128 stands for zero in the data rows.
Each row of this table is followed by its label. One hidden rule gives the labels. It looks at one to three of the table's principal directions, none of them among the few with the most spread.
tensor([139, 111, 125, 135, 111, 124, 107, 103, 165, 138, 139, 134,  94,
        113, 102,  89, 134, 129, 144, 109, 150, 161, 134, 103, 130, 121,
         97,  77, 173,  96,  91, 166, 116, 150, 142, 125, 109, 132, 130,
        170, 122, 180,  94, 147, 119, 103, 133, 122]) J225
tensor([181, 120, 121, 141,  87, 144, 127, 120, 151, 125, 113, 103, 140,
        140, 132, 109, 130,  94, 160, 105, 124, 132, 132, 113, 126, 135,
        116,  99, 168, 119,  88,  97, 105, 131, 107, 114, 135, 108, 115,
        158,  79, 127, 185, 163, 148, 145, 124, 145]) J529
tensor([141, 122, 120, 143, 108, 163, 116, 151, 128, 148, 131, 144, 146,
        107, 133, 120, 149, 120, 153,  84, 118, 138, 148, 101, 110, 140,
        114, 136, 124, 109, 114, 107,  94, 115, 130, 126, 147, 141, 125,
        128, 106, 143, 107, 135, 121, 105, 108, 138]) J529
tensor([143, 187, 113, 130, 158, 102, 102, 131, 128, 137, 123, 130, 125,
        134, 143, 146, 117, 113, 138, 152, 114,  88, 108, 123, 131, 145,
        158, 159,  72, 181, 135,  82, 143, 126, 131, 116, 159,  93, 151,
         90, 127, 106, 181, 135, 134, 131,  78,  97]) J529
tensor([103, 112, 103, 126, 121, 143, 156, 125, 107, 130, 134, 146, 154,
        126, 141, 150, 110, 161, 106, 126, 120, 121, 127, 136, 120, 105,
        137, 129, 120,  86, 133, 155, 133, 121, 150, 136, 126, 129, 110,
        116, 149, 155,  82, 112, 126, 122, 163, 151]) J261
tensor([120, 178, 111, 128, 170, 111, 119, 115, 106, 135, 129, 145, 111,
        110, 134, 140, 112, 136, 122, 155, 133, 114, 111, 101, 140, 127,
        135, 155, 102, 171, 141, 106, 145, 128, 142, 158, 152, 117, 139,
        102, 140, 119, 121, 105, 117, 107, 107, 110]) J529
tensor([146, 101, 160, 114, 100, 156, 134, 106, 147, 114, 123, 148, 146,
         90, 133, 110, 177, 114, 123,  94, 121, 109, 126, 144, 161, 111,
        102, 107, 160, 104, 123, 139,  98, 105, 135, 125, 134, 139, 114,
        171, 140, 100, 112, 142, 109, 132, 136, 150]) J529
tensor([142, 107, 149, 149,  94, 146,  97, 100, 166, 116, 108, 134, 136,
        107, 122, 105, 152, 103, 143,  97, 125,  88, 130, 137, 160, 102,
         80, 101, 129, 127, 119, 124, 113, 129, 134, 117, 125, 111, 114,
        153, 123, 145, 131, 159, 115, 112, 117, 131]) J529
tensor([113, 117, 120,  95, 140, 130, 132, 143, 127, 131, 111, 162, 136,
        103, 149, 111, 117, 146, 101, 149, 139, 125, 135, 150, 122,  86,
        152, 160, 137, 120, 136, 129, 133, 121, 152, 164, 117, 134, 116,
        123, 160, 114, 103,  91, 122, 117, 141, 130]) J225
tensor([124, 158, 143, 113, 153, 119, 122, 130, 112, 121, 141, 146, 123,
        100, 146, 127, 147, 131, 104, 120, 126, 111, 112, 120, 150, 140,
        126, 164, 113, 150, 146, 115, 127,  97, 122, 141, 142, 144, 140,
        133, 162,  93, 116, 141, 116, 145, 110, 126]) J529
tensor([124,  98,  92, 161,  99, 181, 154, 132, 134, 176, 142, 126, 130,
        141, 131, 122, 109, 157, 165, 115, 112, 144, 141,  67,  67, 131,
        135, 112, 153,  56, 103, 169, 105, 148, 146, 144, 137, 127,  81,
        140, 115, 183, 109,  85, 158, 133, 165, 157]) J261
tensor([109, 163, 150, 177, 118, 147, 114, 135,  95, 143, 164, 116, 118,
        131, 125, 127, 149, 107, 185,  85, 124, 145, 110,  80, 119, 208,
         83, 135, 110, 178, 151, 108, 110, 106,  95, 108, 142, 147, 139,
        134, 129, 117, 158, 165, 138, 149, 110, 145]) J225
tensor([105, 133, 133, 144, 114, 152, 150, 134,  79, 137, 165, 119, 134,
        137, 128, 129, 130, 132, 158,  96, 131, 171, 119,  93, 115, 177,
        102, 127, 146, 131, 144, 130, 111, 108,  99, 117, 126, 153, 132,
        131, 135, 122, 133, 143, 142, 152, 149, 167]) J261
tensor([130,  88, 157, 109, 150,  97, 119,  95, 171,  98,  97, 112, 113,
        121, 104, 117, 151, 123,  84, 157, 122, 100, 141, 185, 162,  83,
        148, 107, 132, 115, 128, 166, 140, 138, 139, 111,  98, 113, 123,
        146, 124, 146, 118, 128, 109,  98, 128, 100]) J261
tensor([ 74, 153, 100,  71, 166,  96, 118, 154,  91, 110, 111, 158, 111,
        108, 122, 113, 103, 120,  88, 144, 180, 181,  95, 136, 166, 141,
        117, 187, 148, 197, 185,  83, 152,  97, 102, 160,  66, 147, 177,
        112, 179, 134, 123, 130, 123, 121, 117, 114]) J225
tensor([127, 136, 123, 104, 127, 119, 137, 137,  99, 113, 130, 140, 144,
        126, 147, 127, 113, 136, 107, 138, 150, 129, 121, 158, 139, 119,
        143, 146, 135, 138, 122, 109, 127, 116, 126, 133, 121, 131, 141,
        115, 136, 103, 120, 129, 132, 130, 135, 143]) J529
tensor([128, 135, 113, 131, 134, 136, 151, 152, 111, 137, 127, 140, 156,
        122, 157, 167, 146, 123, 110, 122,  89, 110, 129, 160, 119, 128,
        178, 137,  93, 104, 131, 135, 124, 115, 145, 110, 149, 124, 122,
        129, 132, 119, 127, 112, 129, 151, 132, 145]) J529
tensor([126, 140,  83, 153,  97, 152, 150, 175,  96, 166, 152, 134, 148,
        156, 145, 150,  87, 138, 155, 109, 129, 169, 132, 106,  78, 146,
        135, 128, 124,  96, 112, 113, 128, 150, 134, 133, 143, 134, 128,
        111, 117, 149, 126, 120, 160, 154, 144, 155]) J225
tensor([166,  99, 152, 117, 114, 105, 113, 107, 155,  88,  99,  97, 136,
        146, 135, 123, 132, 109, 105, 146, 135,  88, 151, 195, 152, 100,
        140, 113, 122, 136, 104, 122, 133, 132, 124, 105, 113, 104, 126,
        125,  95, 125, 155, 158, 121, 120, 116, 125]) J225
tensor([168, 131,  72, 146,  87, 140, 128, 201, 143, 169, 112, 115, 143,
        186, 146, 141,  78, 112, 166, 137, 133, 152, 145, 134,  65, 129,
        178, 125, 127, 103,  77,  86, 124, 186, 134, 117, 139, 105, 131,
        107,  71, 142, 184, 100, 184, 162, 121, 130]) J225
tensor([128, 137, 130, 130, 116, 137, 141, 143, 129, 142, 138, 138, 139,
        129, 120, 143, 132, 131, 131, 117, 129, 149, 124, 117, 117, 138,
        122, 121, 126, 121, 131, 124, 134, 141, 136, 139, 147, 145, 140,
        122, 138, 108, 121, 122, 128, 136, 128, 115]) J541
tensor([180, 173, 146, 115, 143, 108, 103, 135, 106, 126, 141, 129, 128,
        107, 128, 118, 161,  90, 142, 115, 140, 146, 128, 136, 156, 155,
        134, 130, 128, 182,  99,  66, 107, 116, 109, 107, 170, 136, 185,
        122,  87,  56, 149, 157, 108, 112,  72, 121]) J261
tensor([ 81, 124, 113,  99, 140, 142, 166, 132,  73, 137, 155, 151, 166,
        118, 133, 147, 110, 157,  93, 133, 128, 132, 106, 139, 133, 133,
        129, 167, 108, 127, 176, 127, 152,  88, 126, 154, 126, 147, 145,
         91, 189, 106,  90, 117, 122, 139, 145, 140]) J261
tensor([152, 112, 118, 131, 116, 127, 110, 116, 172, 157, 140, 128, 100,
        135, 109,  93, 112, 151, 154, 136, 146, 148, 147,  92,  90, 116,
        125,  97, 158,  92,  82, 159, 125, 165, 151, 139, 134, 128, 122,
        134, 112, 155, 105, 117, 128, 102, 130, 108]) J529
tensor([154, 132, 123, 154, 110, 116, 103, 123, 141, 116, 131, 111, 131,
        142, 138, 148, 153, 109, 132, 105, 115,  97, 135, 158, 139, 146,
        146,  94,  93, 119,  87, 145, 111, 127, 128,  62, 129, 109, 144,
        140,  92, 163, 130, 165, 123, 131, 110, 135]) J529
tensor([146, 120, 118, 145, 108, 147, 134, 114, 147, 136, 122, 150, 151,
        108, 154, 146, 146, 133, 117, 113, 100,  81, 133, 151, 127, 101,
        150, 109, 106,  80, 101, 153, 115, 130, 173, 119, 155, 110, 102,
        144, 129, 148, 101, 124, 121, 121, 133, 142]) J225
tensor([170, 163, 120, 139, 129, 122, 125, 155, 121, 126, 130, 120, 102,
        148, 161, 130, 105, 123, 154, 135, 131, 128, 134, 107, 109, 132,
        142, 142, 148, 127,  97,  96, 105, 153, 121, 131, 151, 118, 106,
        138,  87, 110, 164, 120, 159, 160, 123, 153]) J261
tensor([ 96, 113, 155,  81, 166, 102, 145, 116, 107,  75,  98, 121, 127,
        122, 131, 127, 120, 132,  76, 165, 141, 121, 125, 170, 163, 108,
        125, 175, 139, 171, 188, 112, 154,  94, 105, 156,  87, 135, 118,
        113, 156, 100, 139, 128, 113, 121, 141, 126]) J529
tensor([114, 143,  88, 179, 104, 158, 123, 147, 115, 162, 147, 133, 129,
        145, 148, 136,  91, 143, 183, 105, 111, 127, 130,  69,  75, 147,
        107, 127, 108, 107, 121, 131, 122, 134, 132, 130, 140, 118,  93,
        123, 122, 176, 129, 128, 150, 147, 146, 157]) J225
tensor([ 71, 123, 153, 124, 164, 135, 141, 113, 108, 126, 129, 129, 137,
        114, 114, 139, 146, 139, 112, 139, 104, 123, 123, 120, 137, 128,
        126, 154,  94, 150, 194, 149, 150, 105, 123, 140, 119, 138, 126,
        102, 178, 118, 126, 105, 113, 119, 135, 114]) J261
tensor([176,  88, 126, 170, 111, 134, 126, 113, 198, 151, 104, 118, 145,
        140, 119, 150, 132, 142, 131, 150,  82,  72, 179, 167,  86,  62,
        180,  72,  88,  43,  64, 174, 127, 193, 199, 110, 173,  88,  85,
        119,  68, 171, 102,  95, 122,  71, 125,  97]) J529
tensor([ 85, 183,  96, 140, 150,  90,  77, 172,  78, 142, 156, 103,  74,
        178, 105, 103,  55, 117, 184, 148, 196, 204, 114,  75, 104, 204,
         94, 166, 116, 232, 148,  73, 151, 138,  66, 127,  73, 135, 190,
         75, 119, 162, 174, 147, 159, 134,  93, 109]) J529
tensor([ 72, 132, 169, 113, 186,  57,  86,  91, 134,  73, 108, 121,  81,
        111, 104, 112, 134, 125,  80, 183, 151, 103, 128, 190, 186,  98,
        131, 125,  90, 190, 159, 175, 165, 120, 123, 118,  51, 118, 148,
        130, 166, 157, 112, 130,  94,  96, 122,  86]) J225
tensor([113, 112, 140, 167, 108, 166, 121, 111, 161, 162, 133, 143, 127,
        101, 114, 123, 169, 128, 153,  83,  97, 144, 144,  81, 114, 114,
        102,  83, 123,  83, 129, 182, 119, 152, 161, 127, 143, 137, 108,
        157, 151, 170, 106, 117, 116, 116, 142, 126]) J225
tensor([125, 131, 141, 138, 120, 123,  90, 131, 132, 135, 140, 150,  97,
         95, 115,  79, 136, 116, 133, 100, 166, 160, 131, 120, 156, 106,
         85, 109, 158, 128, 105, 131, 114, 151, 132, 138, 107, 146, 151,
        166, 140, 149,  89, 142, 126, 114, 119, 132]) J529
tensor([176, 104, 116, 165,  63, 181, 129, 130, 154, 164, 137, 141, 159,
        116, 133, 123, 155, 118, 164,  59, 114, 130, 141, 105, 109, 127,
         99,  83, 153,  66,  77, 123,  90, 147, 153, 113, 179, 134, 115,
        160,  92, 139, 102, 151, 130, 121, 130, 158]) J225
tensor([191, 166, 150, 144, 127, 136, 111, 104, 138, 136, 150, 124, 118,
        106, 161, 117, 167, 114, 150,  98, 102,  95, 129,  85, 136, 139,
        123, 120, 128, 126,  91, 118, 102, 118, 128, 118, 191, 122, 118,
        161, 115,  82, 154, 156, 122, 161, 103, 148]) J261
tensor([127, 133, 105, 129, 105, 145, 126, 176, 107, 141, 131, 129, 129,
        151, 153, 126, 100, 125, 143, 110, 149, 157, 131, 109, 105, 144,
        116, 156, 141, 134, 131,  96, 125, 134, 109, 141, 120, 142, 130,
        122, 128, 129, 145, 126, 155, 171, 134, 157]) J529
tensor([118, 197,  92, 200, 138, 130, 110, 182,  93, 167, 162, 120,  95,
        158, 150, 155, 111, 120, 196, 108, 106, 135, 112,  72,  76, 209,
        151, 150,  85, 141, 112, 109,  94, 141, 114,  86, 149, 117, 122,
        128,  89, 172, 160, 129, 178, 158, 104, 148]) J529
tensor([125, 160, 130, 124, 152, 102, 119, 128, 110,  97, 115, 100, 119,
        150, 137, 137, 114, 104, 131, 149, 124, 105, 106, 133, 148, 161,
        133, 163, 110, 191, 156,  83, 135, 102,  85, 111, 111, 104, 133,
        113, 118, 114, 199, 156, 145, 152, 106, 125]) J261
tensor([176,  96,  86, 147,  88, 159, 146, 104, 179, 169, 128, 119, 154,
        158, 141, 141, 103, 159, 151, 143,  97,  79, 144, 113,  66, 107,
        170,  90, 118,  47,  67, 165, 126, 156, 176, 123, 172,  87,  85,
        115,  96, 162, 126, 104, 144, 123, 144, 127]) J529
tensor([110, 157, 112, 139, 154, 116, 138, 161,  87, 118, 140, 126, 112,
        138, 147, 157, 124, 137, 127, 121, 114, 142, 122, 115, 120, 151,
        144, 149, 122, 128, 137, 129, 117, 119, 108, 108, 128, 140, 120,
        137, 116, 134, 119, 123, 138, 154, 144, 158]) J717
tensor([ 95, 144,  77, 146, 137, 143, 151, 154,  92, 160, 148, 115, 135,
        163, 146, 166, 104, 144, 138, 121, 106, 136, 107,  90,  84, 193,
        157, 166,  96, 125, 158, 129, 135, 106, 114, 113, 130, 125, 126,
        102, 141, 168, 147, 123, 160, 165, 134, 147]) J529
tensor([143, 181, 122, 121, 165,  90, 108, 119, 118, 139, 141, 133, 104,
        124, 137, 120, 111, 131, 128, 162, 142, 117, 109, 120, 129, 141,
        149, 150, 111, 178, 120, 101, 148, 130, 134, 139, 155, 117, 154,
        111, 135,  90, 145, 131, 126, 124,  98, 104]) J225
tensor([168, 104, 107, 173,  87, 144, 108, 118, 178, 171, 135, 116, 111,
        149, 109, 102, 119, 135, 175, 114, 138, 132, 144, 103,  86, 125,
        129,  72, 155,  73,  52, 154, 102, 186, 158, 106, 148, 110, 115,
        148,  72, 183, 112, 126, 151,  95, 128, 125]) J529
tensor([192,  95,  93, 161,  54, 173, 147, 151, 166, 164, 119, 113, 157,
        167, 147, 137, 119, 122, 174, 102, 112, 131, 154, 122,  68, 122,
        154,  75, 157,  52,  53, 134,  99, 174, 152, 107, 164, 110,  95,
        147,  62, 147, 153, 115, 162, 151, 151, 159]) J225
tensor([100, 131, 106, 115, 138, 124, 109, 146, 127, 127, 109, 166, 130,
        103, 113, 117, 113, 128, 122, 126, 147, 127, 110, 135, 149, 109,
        102, 153, 133, 149, 150,  93, 130, 122, 132, 144, 114, 130, 140,
        120, 139, 136,  93, 124, 116,  91, 119, 115]) J261
tensor([134, 110, 119,  69, 116, 113, 140, 158, 130,  90,  96, 136, 140,
        147, 136, 119,  81, 126, 108, 170, 163, 123, 123, 180, 140,  96,
        130, 156, 162, 143, 138,  85, 139, 120, 108, 155,  86, 122, 124,
        112, 126,  90, 150, 115, 138, 150, 140, 127]) J529
tensor([ 94, 160, 146,  90, 158, 117, 141, 131,  76,  92, 138, 149, 138,
        108, 159, 150, 132, 132,  90, 133, 131, 105,  99, 146, 170, 144,
        114, 187, 102, 180, 193, 104, 144,  68, 106, 148, 119, 145, 139,
        111, 190,  75, 127, 140, 111, 167, 125, 145]) J529
tensor([ 89, 120, 118, 135, 142, 132, 135, 124,  97, 148, 151, 107, 125,
        161, 117, 120,  76, 161, 151, 168, 137, 137, 135, 100,  87, 133,
        131, 144, 107, 142, 147, 146, 155, 130, 114, 148, 110, 124, 123,
         76, 144, 138, 134,  94, 142, 128, 147, 126]) J717
tensor([126, 106, 143, 118, 124, 151, 148, 106, 140, 113, 111, 110, 143,
        137, 145, 139, 138, 125, 128, 137,  99,  91, 130, 123, 121, 136,
        129, 145, 119, 133, 164, 137, 134,  95, 118, 137, 124, 116,  89,
        123, 144, 116, 172, 123, 126, 156, 139, 138]) J225
tensor([160, 190,  68, 168, 108, 136,  75, 158, 138, 131,  84, 138, 137,
        143, 170, 155,  99,  78, 178, 108, 114,  68, 109, 105, 139, 132,
        115, 155,  76, 183, 121,  32, 117, 139, 123, 105, 153,  65, 122,
        105,  83, 158, 208, 151, 152, 144,  78, 140]) J261
tensor([172, 151, 161, 127, 124, 116,  97, 137, 147, 113, 117, 140, 125,
        105, 132, 118, 163,  93, 138, 115, 129, 116, 140, 154, 157, 110,
        123, 112, 125, 148, 100,  96, 106, 141, 133, 112, 153, 126, 146,
        143, 100,  82, 143, 144, 112, 118,  92, 117]) J529
tensor([167, 134, 119, 118, 123, 113, 133, 154, 134, 113, 101, 107, 135,
        155, 143, 145, 118, 109, 112, 138, 131, 125, 134, 154, 130, 123,
        153, 140, 137, 137, 113,  85, 132, 144, 115, 123, 138, 119, 133,
        125,  89, 103, 168, 134, 145, 150, 117, 128]) J529
tensor([ 87, 165, 137,  83, 148, 109, 127, 144,  75,  81, 116, 165, 161,
         94, 161, 155, 131, 108,  58, 122, 143,  93,  86, 185, 210, 121,
        102, 197,  83, 201, 205,  69, 161,  66, 106, 152, 106, 140, 168,
        108, 208,  75, 126, 161, 107, 169, 107, 133]) J225
tensor([172, 105, 116, 102,  98, 117, 134, 127, 146, 116, 111, 129, 152,
        135, 118, 121, 111, 126,  99, 135, 162, 134, 134, 174, 147,  88,
        130, 103, 163, 109,  82, 100, 133, 154, 140, 136, 135, 124, 151,
        125,  96, 108, 106, 139, 125, 105, 128, 119]) J529
tensor([117, 138, 163, 159, 126, 141, 147, 127,  99, 114, 154, 100, 114,
        139, 133, 135, 143, 131, 152,  96, 111, 154, 131,  80, 118, 165,
         89, 124, 146, 130, 147, 141, 116, 116,  91, 125, 135, 158, 100,
        156, 127, 110, 145, 151, 136, 170, 157, 163]) J529
Here are more rows. What is the label of each one?
tensor([121, 139, 102, 134, 135,  95, 106, 147, 135, 115, 109,  90, 103,
        203, 142, 142,  49, 136, 147, 196, 148,  94, 134, 144,  92, 135,
        159, 157,  85, 168, 130, 112, 158, 156, 114, 121,  89,  82, 116,
         69, 104, 167, 195, 112, 168, 147, 117, 109]) J225
tensor([145,  87, 126, 109, 122, 146, 138, 110, 168, 122,  86, 136, 151,
        109, 129, 130, 155, 122, 105, 135, 104,  92, 141, 158, 139,  84,
        154, 120, 136,  94, 124, 141, 118, 125, 154, 129, 132, 109, 102,
        137, 118, 135, 124, 102, 114, 102, 133, 123]) J261
tensor([161, 149, 136, 127, 144,  89,  99, 102, 161, 118,  97, 115, 135,
        139, 124, 132, 114, 111, 116, 180, 129,  66, 127, 178, 146, 101,
        166, 131,  77, 173, 110,  92, 153, 151, 150, 120, 145,  76, 148,
         85, 106, 112, 175, 135, 128,  88,  78,  72]) J225
tensor([ 88,  98, 121, 129, 141, 134, 140, 111, 123, 143, 140, 114, 124,
        150, 113, 123,  97, 169, 133, 159, 128, 123, 132, 106,  90, 133,
        126, 141, 118, 124, 154, 166, 155, 120, 126, 147, 113, 132, 108,
         97, 151, 148, 108, 102, 126, 117, 155, 121]) J261
tensor([136, 111, 121, 111, 138, 112, 132, 135, 142, 143, 141, 134, 115,
        128,  98, 117, 124, 151, 121, 137, 143, 164, 139, 131, 108, 125,
        140, 112, 154,  96, 103, 146, 127, 147, 142, 127, 133, 147, 144,
        127, 110, 134,  77, 119, 117,  89, 129, 105]) J261
tensor([149, 124, 128, 131, 110, 143, 135, 144, 143, 123,  99, 113, 146,
        143, 140, 141, 141, 104, 136, 120, 116, 119, 129, 132, 119, 146,
        141, 141, 131, 141, 132,  94, 118, 124, 117, 122, 138, 120, 117,
        128, 103, 111, 181, 132, 142, 143, 119, 129]) J225
tensor([140, 131, 151, 131, 129, 136, 129, 129, 115, 148, 157, 125, 130,
        124, 120, 118, 141, 136, 141, 118, 131, 151, 142, 111, 115, 138,
        126, 125, 128, 123, 117, 129, 120, 137, 130, 131, 157, 148, 146,
        114, 125,  98, 116, 126, 125, 118, 116, 125]) J529
tensor([134, 119, 127,  86, 148,  94, 135, 135, 135, 111, 114, 157, 131,
        101, 130, 130, 137, 140,  65, 147, 143, 135, 135, 195, 152,  83,
        170, 126, 139, 100, 108, 143, 132, 135, 162, 132, 118, 137, 147,
        137, 136, 124,  71, 117, 107,  95, 130, 112]) J225
tensor([115, 137, 122, 158, 116, 163, 165, 122,  93, 151, 169, 126, 147,
        143, 153, 150, 105, 167, 145, 115,  99, 105, 115,  80,  97, 135,
        113, 137, 115,  91, 141, 149, 133, 122, 130, 146, 169, 133,  89,
        122, 157, 110, 118, 117, 149, 178, 167, 168]) J261
tensor([126, 165, 148,  93, 161,  81,  87, 118, 122,  81, 105, 137,  93,
         95, 126, 104, 154,  84,  97, 119, 165, 142, 101, 149, 209, 138,
         95, 151, 149, 212, 156,  79, 131, 103,  96, 121,  93, 133, 174,
        154, 143, 111, 151, 180, 106, 123,  90, 119]) J225
tensor([ 94, 167, 125, 133, 144, 136, 122, 134,  81, 153, 167, 156, 109,
         94, 133,  99, 129, 133, 148,  98, 146, 176, 102,  67, 129, 166,
         86, 154, 147, 160, 155, 114, 125, 100, 112, 155, 131, 162, 146,
        145, 176, 113, 110, 142, 126, 143, 130, 149]) J225
tensor([135, 166, 153,  84, 199,  34,  92, 115, 134,  89, 116, 131,  76,
        108, 110, 104, 131, 120,  77, 191, 166, 128, 117, 193, 180, 107,
        168, 137, 131, 188, 113, 120, 148, 136, 129, 119, 102, 122, 178,
        134, 126,  96, 118, 137, 106,  87,  93,  76]) J225
tensor([130, 108, 117, 113,  99, 160, 156, 150,  87, 126, 139, 114, 166,
        154, 152, 138, 107, 131, 135, 110, 131, 148, 139, 125, 111, 141,
        118, 150, 136, 121, 143, 102, 126, 104,  99, 133, 124, 139, 126,
        100, 127, 111, 149, 136, 142, 166, 145, 173]) J261
tensor([145, 163, 113, 124, 120, 130, 121, 128, 129, 121, 118, 144, 156,
        108, 140, 147, 162,  83, 135,  97, 100, 102,  93, 140, 164, 159,
        132, 128, 106, 155, 136,  86, 113,  89, 116,  89, 144, 105, 152,
        142, 130, 110, 174, 172, 124, 148,  95, 129]) J529
tensor([102, 121, 144,  95, 140, 112, 124, 127, 139, 127, 126, 147, 132,
        119, 113, 116, 127, 141, 104, 159, 148, 112, 110, 159, 138, 121,
        132, 146, 116, 156, 153, 133, 155, 117, 135, 148, 114, 139, 151,
        111, 176,  87, 113, 111, 114, 124, 124,  90]) J225
tensor([131, 129, 110, 158, 102, 141, 104, 143, 135, 166, 143, 106, 114,
        163, 102, 105, 100, 120, 189, 124, 151, 173, 140,  82,  86, 158,
        116, 106, 131, 137, 101, 120, 123, 165, 116, 118, 118, 121, 149,
        104,  97, 166, 159, 123, 156, 117, 113, 113]) J529
tensor([ 88, 123, 152, 117, 161, 110, 157,  96,  79, 104, 167, 118, 124,
        123, 119, 143, 132, 160,  96, 138, 124, 126, 114, 138, 147, 147,
        113, 134, 121, 135, 165, 169, 148,  86, 109, 126, 120, 155, 130,
        126, 163, 107,  79, 141, 101, 134, 158, 146]) J261
tensor([ 86, 169, 145, 112, 151, 119, 111, 148,  80, 102, 135, 173, 140,
         73, 142, 152, 186, 100,  95,  78, 128, 132,  98, 156, 192, 165,
        102, 165,  90, 186, 185,  99, 119,  66, 114, 107, 121, 163, 177,
        137, 178, 103,  95, 168,  88, 130,  98, 138]) J225
tensor([151,  69, 117, 161,  77, 169, 139, 114, 156, 144, 131,  97, 133,
        158, 113,  98, 106, 149, 185, 115, 128, 139, 161,  86,  65, 135,
        106,  90, 176,  71,  80, 154,  98, 139, 122, 127, 125, 125,  73,
        141,  68, 171, 120, 128, 143, 103, 164, 151]) J529
tensor([110, 136,  86, 145, 127, 135, 117, 150, 135, 153, 125, 166, 139,
        112, 127, 155, 136, 139, 121, 114, 118, 112, 121, 139, 121, 124,
        158, 125,  90,  95, 112, 144, 113, 140, 169, 106, 137, 121, 140,
        118, 125, 183,  70, 104, 124,  90, 116, 116]) J261
tensor([155, 156, 136, 143, 139, 100, 103, 119, 162, 124, 109, 130, 115,
        118, 113, 135, 144, 102, 134, 141, 119, 112, 128, 145, 144, 117,
        144, 101, 108, 147, 104, 116, 130, 156, 148, 112, 146, 104, 141,
        135, 100, 125, 148, 133, 118,  98,  95,  87]) J225
tensor([115, 131, 172, 140, 142, 119, 154, 134,  90, 118, 158,  86, 121,
        149, 117, 134, 140, 123, 120, 120, 123, 157, 122, 123, 130, 174,
        110, 141, 136, 154, 162, 124, 142, 113,  80, 127, 130, 163, 137,
        140, 137,  79, 153, 156, 140, 175, 137, 138]) J529
tensor([115, 152, 133, 117, 142,  96,  88, 118, 121, 111, 128, 124, 108,
        123, 116, 100, 121, 113, 127, 131, 164, 142, 115, 124, 158, 143,
        102, 136, 124, 191, 134, 104, 141, 114, 101, 123,  96, 128, 170,
        120, 141, 131, 142, 164, 118, 117, 103, 108]) J529
tensor([120, 124, 131, 108, 142, 107, 107, 140, 148, 119,  95, 157, 117,
        101, 119, 112, 139, 119, 103, 150, 150, 126, 130, 177, 155,  84,
        153, 126, 136, 135, 115, 128, 122, 151, 154, 131, 105, 123, 144,
        137, 128, 131, 105,  95, 120,  88, 119, 104]) J529
tensor([148, 117, 100, 111, 129, 100,  95, 164, 182, 143,  63, 125, 128,
        151, 104, 117, 100,  99, 128, 178, 158, 146, 153, 179, 106,  99,
        181, 133, 118, 160, 105,  79, 147, 185, 155, 133, 108,  95, 158,
         82,  80, 150, 172,  95, 140,  63,  84,  59]) J225
tensor([140, 122, 145, 102, 138, 106, 112, 109, 143,  96, 106, 129, 129,
        117, 122, 119, 136, 117, 106, 149, 140,  95, 126, 168, 166, 104,
        126, 130, 127, 154, 128, 114, 133, 117, 125, 126, 117, 116, 138,
        125, 122, 106, 128, 137, 107, 108, 112, 110]) J261
tensor([152, 138,  91, 133, 116, 118, 113, 183, 114, 132, 116, 138, 126,
        135, 157, 128, 109, 119, 121, 113, 150, 150, 142, 152, 115, 121,
        151, 142, 141, 116,  86,  93, 110, 146, 131, 118, 127, 133, 138,
        139,  87, 147, 112, 133, 145, 130, 123, 154]) J529
tensor([152, 102, 128, 137, 104, 127, 106, 143, 148, 130, 114, 128, 122,
        122, 112,  94, 119, 113, 134, 121, 156, 148, 153, 149, 130,  95,
        113, 105, 158, 111,  85, 114, 114, 158, 132, 134, 113, 131, 133,
        147,  88, 147, 105, 132, 130,  97, 121, 124]) J261
